One vector is turned by the same rotation once a step. Each row is the vector after some number of steps, and that number follows the row.
The counts run from 0 to 346.
[159 110 135 128 124 143  99 128 144 142 126 122  83  98  86 164 143 125
 102 133 191 103 177 100 140  91 144  84 117 132 134 150] | 222
[165 142 158 122 112 122 133 154 138 105 117 173 102  89 109 130 112 102
 109 178 105 139  99 116 100 144 120 118 171 124 179  80] | 324
[132 108 108 174 107 118 104 124 139 145 208  91 167 130 159 119 129 137
 160 104 185 139 146 124 125 120 141 120 106 146 109 136] | 44
[ 86 155 146  97 143 148 162 102 115 113 119 127 107  88 135  78 147 129
 122 129 205  87 128 150 135 106 115 125 117 129  86 125] | 132
[108  85  81 121 111 122 159 120 116  83 117 113 145 131 137 107 123 155
 164 114 104  99 106 110 141 139 113 128  72  67 169 117] | 277
[120 139 105 166 110 111 116  98 137 140 167  85 119 158 114 149 156 142
 135 135 131 159 119  80 147 117 140 109 105 161 105 192] | 164
[111 100  98 127  96 136 123 119 162 118 140  83 144 115 109 134 178 140
 143 107 174 114 125  61 140  97 121 122  74 138 148 140] | 283
[ 96 123 150  75 111 124 131  96 157  98 106 133 133 140 144 113 141 149
  93 163 112 124 109 130 160 113 119 172 118 189  81 159] | 73
[107 116  78 155 109 124 123 116 124 129 196  88 164 174 152 108 110 119
 159 103 155 127 133 139 123 152 118 140  88  98  94 150] | 46
[102 109  97 139 137 143 122  80 126 106 137 139 131 127 124 115 124 173
 142 143 117 101 116 144 191  78 151 100  93 170  95 136] | 150
[132 103 142  92  73 114 124 126 152  87 160 130 138 148 133 145 104 129
  89 203  75 154 123 135 121 109 112 122 147 138 144 122] | 78
[111 177 171 121 104 137 107 150 169 119 163 171 105 140 107 155 151 100
 113 169 143 146  97 143 127 115 120 157 149 146 100 163] | 316
[146 137 101 168 115 152 131  85 126 115 170 116 156 166 149 110 139 138
 149 123  88 135 122 113 156 116 146 101  98 147 103 197] | 166
[197 105 136 157 120 154 115 164 126 105 156 170 115 137 120 181  98 129
 126 157  89 131 125 143 149 117 141 107 129  95 164 164] | 93
[109 171 171 156 123 138 146 132 110 128 196 135 136 101 151 116 139 135
 165 164 156 165  96 156 131 104 133 120 157 158 104 112] | 256
[174  91 149  94 101 157 109 101 156 143  87 104 102 107 152 136 140 136
 140  90 112 121 185  89 116 152 153 142 100 154 120 139] | 296
[124 180  99 159 155 132 125 104 120 137 154 128 119 181 109  97 106  86
 136 144 129 129 114 170 135 152 109 115 136 159  70 147] | 242
[156  91 136  76 121 137 152 149 135  75  91 149 169 111 149  92  95 126
 103 145 105  98 109 151 126 152  93 157 127 119 155  98] | 201
[137 129 134 160 170 108 164 135  96 139  83 128  84  91  98 138 131 169
 167 146 146 123  86  95 170 126 150 123 120 142 145 121] | 24
[118 140 116 151 133 105 134 153  99 116 151 139 103 135  89 147  86 128
 148 198 109 143  79 151 137 122 120  95 139 103 150  94] | 18
[163  93 166  97 120 110 144 130 137 119  88 143  78  95 122 161 120 165
  91 166 104 134 129  89 146 131 153 144 143 151 152 148] | 84
[121 123 136  99 108 142 146 162 141  65 141 136 188 143 139 103 116 103
 106 153 121 116  98 152 126 129  66 145 117  97 154 129] | 199
[211 128 144 165 144 165 120 167 123 136 131 133 126 128 122 128 102  80
 168 110 125 128 144 151 111 165 115 115 120 103 170 105] | 110
[153 116 132 137 132 135 129  88 119 138  94 111  75 109 121 140 157 164
 172 113  94 138 133  74 153 118 169 107  89 143 145 145] | 160
[124 156 140 164  98 108 113 140 162 151 199 134 151 152 154 147 141 112
 142 128 148 172 102 111 106 153 132 179 136 150 100 161] | 180
[121 165 121 153  97 146 129 138 150 100 188 150 163 163 165 105 146  98
 144 114 125 138 100 133 108 153 107 158 123 109 115 186] | 182
[160  93 164  95 102 132  98  99 168 158 110  97  93 111 138 151 142 134
 132 101 129 133 175  90 115 154 151 160 106 178 116 143] | 297
[131 151 131  88  83 111 116 103 158 125 122 138  75 146 122 118 126  88
  92 148 103 128 142 103  60 180 113 144 151 115 122 147] | 309
[142  95 152  93 142 159 141 153 132  89 111 129 148 122 123 145 125 151
  88 141 165  81 126 156 189  92 113 140 103 135 113 174] | 210
[120 168 134  84  98 129 132  98 147 116  96 147  67 141 119 122 144  94
  96 129 107 117 132 102  80 184 113 152 141 110 116 163] | 310
[153 115 144  89 107 139 164 109 125  80  76 151  90 106 134 118 127 156
  98 157  71 111 122  91 133 121 130 122 133 117 162 157] | 82
[ 84 102 117  90 130 122 151 101  93  99  92 136  70 113 110 120 106 164
 153 143 115  88 116 143 136 125 132 118 101  84 131  85] | 142
[138 135 146 136  99 126 129 134 156 103 146 148 111 114 100 165 159 128
  80 171 151 133 121  77 147  86 130 109 138 138 136 195] | 87
[130 146 146  97 145 116 151 112 107 124  81 174  50 113 120 106  86 132
 115 159 101 108 119 161 110 166 135 132 151 116 110 102] | 6
[172  72 114  93 145 121 130 118 128 132  65 130  71 110 113 148  90 154
  90 128 142  78 168 117 138 146 143 122 113 114 136 134] | 219
